0: tensor([32, 17, 49, 62, 40, 09, 55, 29, 84, 44, 21, 42, 58, 60, 35, 63, 44, 67,
        48, 15, 51, 65, 32, 99, 10, 56, 45, 26, 35])
1: tensor([64, 49, 22, 62, 42, 29, 66, 46, 20, 37, 56, 65, 56, 39, 50, 30, 65, 35,
        36, 45, 56, 64, 46, 49, 65, 63, 31, 28, 63])
2: tensor([61, 52, 44, 54, 38, 59, 18, 64, 41, 38, 46, 74, 58, 49, 39, 66, 54, 49,
        26, 41, 47, 50, 32, 00, 69, 54, 31, 88, 83])
3: tensor([64, 65, 46, 68, 19, 61, 29, 49, 46, 48, 70, 72, 62, 56, 54, 45, 67, 66,
        57, 71, 50, 45, 37, 16, 43, 33, 30, 51, 80])
4: tensor([62, 45, 59, 39, 46, 22, 51, 53, 56, 26, 51, 35, 60, 77, 56, 23, 42, 50,
        36, 48, 31, 54, 34, 50, 52, 39, 09, 62, 54])
5: tensor([33, 82, 44, 86, 37, 33, 13, 31, 61, 37, 52, 90, 72, 54, 31, 58, 67, 78,
        56, 79, 53, 87, 41, 66, 10, 29, 00, 61, 68])
6: tensor([53, 69, 46, 27, 73, 38, 32, 48, 81, 73, 39, 33, 56, 53, 31, 68, 45, 57,
        64, 38, 50, 52, 70, 63, 45, 40, 76, 57, 43])
7: tensor([58, 51, 59, 58, 27, 74, 46, 61, 11, 33, 64, 96, 39, 56, 58, 59, 62, 29,
        56, 51, 78, 35, 38, 30, 58, 52, 51, 64, 80])
8: tensor([39, 54, 47, 41, 70, 58, 59, 44, 32, 56, 60, 38, 55, 50, 70, 45, 65, 48,
        55, 43, 31, 67, 87, 73, 44, 35, 43, 34, 27])
9: tensor([75, 35, 60, 31, 46, 41, 38, 49, 61, 50, 33, 03, 34, 65, 33, 44, 38, 70,
        21, 40, 48, 52, 56, 30, 73, 38, 35, 74, 56])
10: tensor([40, 05, 60, 43, 51, 23, 61, 12, 73, 33, 16, 16, 57, 55, 41, 54, 40, 47,
        52, 14, 61, 44, 42, 94, 13, 46, 60, 12, 00])
11: tensor([52, 46, 27, 32, 30, 77, 29, 41, 61, 22, 71, 75, 52, 71, 44, 51, 25, 33,
        70, 51, 99, 00, 22, 38, 64, 29, 75, 51, 61])

tensor([52, 52, 40, 28, 66, 71, 58, 61, 66, 65, 35, 25, 59, 60, 53, 50, 22, 55,
        64, 32, 64, 29, 72, 63, 42, 37, 77, 42, 31]) 6 8 9
tensor([15, 62, 50, 93, 76, 41, 99, 37, 05, 45, 59, 90, 49, 19, 72, 47, 96, 43,
        70, 59, 11, 99, 72, 71, 32, 30, 55, 24, 56]) 8 1 5
tensor([69, 58, 67, 37, 54, 68, 57, 45, 67, 47, 65, 66, 41, 52, 67, 62, 69, 62,
        74, 56, 37, 32, 46, 24, 32, 32, 50, 78, 68]) 3 7 2
tensor([78, 46, 39, 40, 39, 42, 35, 73, 43, 43, 36, 07, 41, 58, 25, 21, 42, 50,
        01, 25, 61, 41, 57, 24, 77, 60, 46, 66, 51]) 9 4 2
tensor([45, 52, 65, 33, 60, 47, 44, 32, 50, 47, 36, 60, 50, 56, 85, 45, 46, 49,
        66, 36, 52, 46, 68, 70, 24, 20, 49, 54, 57]) 8 6 4
tensor([59, 58, 42, 71, 34, 57, 44, 60, 46, 51, 38, 38, 46, 55, 22, 47, 59, 52,
        23, 46, 45, 75, 59, 33, 61, 81, 30, 48, 52]) 1 9 2
tensor([74, 45, 74, 34, 40, 69, 48, 48, 23, 43, 55, 52, 43, 64, 61, 32, 65, 44,
        56, 41, 59, 71, 66, 50, 52, 24, 34, 49, 60]) 8 4 7
tensor([32, 66, 42, 74, 59, 52, 73, 63, 35, 48, 66, 45, 43, 35, 63, 62, 56, 33,
        53, 92, 39, 52, 58, 27, 75, 79, 54, 62, 64]) 1 7 3
tensor([50, 27, 47, 31, 64, 34, 52, 40, 92, 70, 45, 15, 48, 65, 57, 59, 04, 57,
        62, 42, 55, 13, 51, 67, 60, 70, 73, 47, 18]) 6 10 9
tensor([30, 48, 47, 58, 40, 76, 61, 30, 35, 48, 54, 99, 43, 41, 55, 47, 48, 28,
        59, 32, 69, 37, 28, 70, 45, 39, 70, 17, 65]) 7 1 11
tensor([29, 33, 43, 54, 53, 44, 52, 09, 44, 41, 54, 96, 34, 43, 66, 75, 41, 34,
        82, 47, 66, 37, 26, 76, 25, 24, 72, 27, 45]) 11 7 0
tensor([46, 14, 45, 17, 47, 42, 61, 29, 74, 38, 26, 31, 53, 68, 44, 32, 21, 34,
        64, 19, 71, 01, 26, 64, 61, 42, 71, 24, 36]) 10 11 0
tensor([32, 48, 26, 39, 54, 70, 53, 43, 45, 53, 43, 86, 48, 39, 43, 44, 45, 38,
        81, 42, 83, 10, 28, 77, 47, 41, 65, 15, 40]) 11 7 1
tensor([57, 74, 62, 37, 70, 57, 54, 50, 62, 82, 56, 53, 31, 45, 73, 69, 48, 49,
        57, 66, 12, 63, 70, 26, 60, 51, 79, 82, 55]) 6 8 9
tensor([55, 42, 51, 25, 62, 55, 57, 51, 84, 74, 36, 43, 45, 52, 68, 57, 23, 37,
        66, 54, 55, 17, 46, 48, 67, 44, 75, 61, 34]) 6 9 11
tensor([25, 36, 29, 44, 56, 50, 44, 32, 60, 48, 45, 87, 49, 54, 49, 62, 33, 40,
        82, 35, 69, 18, 31, 70, 45, 26, 71, 14, 31]) 11 6 10
tensor([66, 55, 49, 28, 63, 73, 46, 51, 68, 79, 37, 26, 50, 40, 58, 42, 29, 37,
        44, 53, 58, 38, 55, 30, 76, 46, 88, 69, 45]) 6 9 8
tensor([41, 72, 55, 58, 58, 69, 81, 65, 41, 72, 60, 60, 39, 29, 69, 62, 56, 52,
        59, 75, 27, 53, 83, 29, 51, 61, 51, 58, 58]) 8 3 1
tensor([89, 71, 82, 39, 58, 79, 64, 33, 27, 66, 69, 36, 39, 66, 70, 47, 64, 73,
        53, 52, 41, 60, 61, 37, 27, 15, 39, 77, 79]) 3 8 9
tensor([66, 73, 37, 57, 22, 58, 23, 65, 47, 43, 51, 70, 64, 51, 30, 59, 51, 63,
        14, 52, 53, 34, 46, 24, 63, 59, 48, 56, 58]) 2 3 7
tensor([30, 36, 43, 83, 51, 60, 74, 44, 18, 18, 64, 74, 80, 55, 46, 44, 69, 44,
        69, 58, 74, 56, 44, 71, 66, 53, 48, 20, 63]) 1 7 8
tensor([64, 33, 50, 50, 51, 37, 70, 43, 25, 35, 37, 43, 56, 62, 45, 46, 52, 41,
        47, 47, 66, 69, 52, 81, 54, 53, 26, 21, 48]) 1 8 4
tensor([65, 58, 66, 54, 38, 39, 47, 76, 63, 54, 46, 31, 46, 66, 59, 63, 59, 55,
        29, 55, 52, 40, 59, 31, 42, 52, 53, 70, 44]) 9 4 6
tensor([78, 53, 70, 29, 12, 46, 00, 52, 99, 67, 53, 19, 31, 78, 35, 70, 12, 81,
        35, 54, 64, 01, 19, 18, 42, 34, 47, 86, 48]) 9 6 2
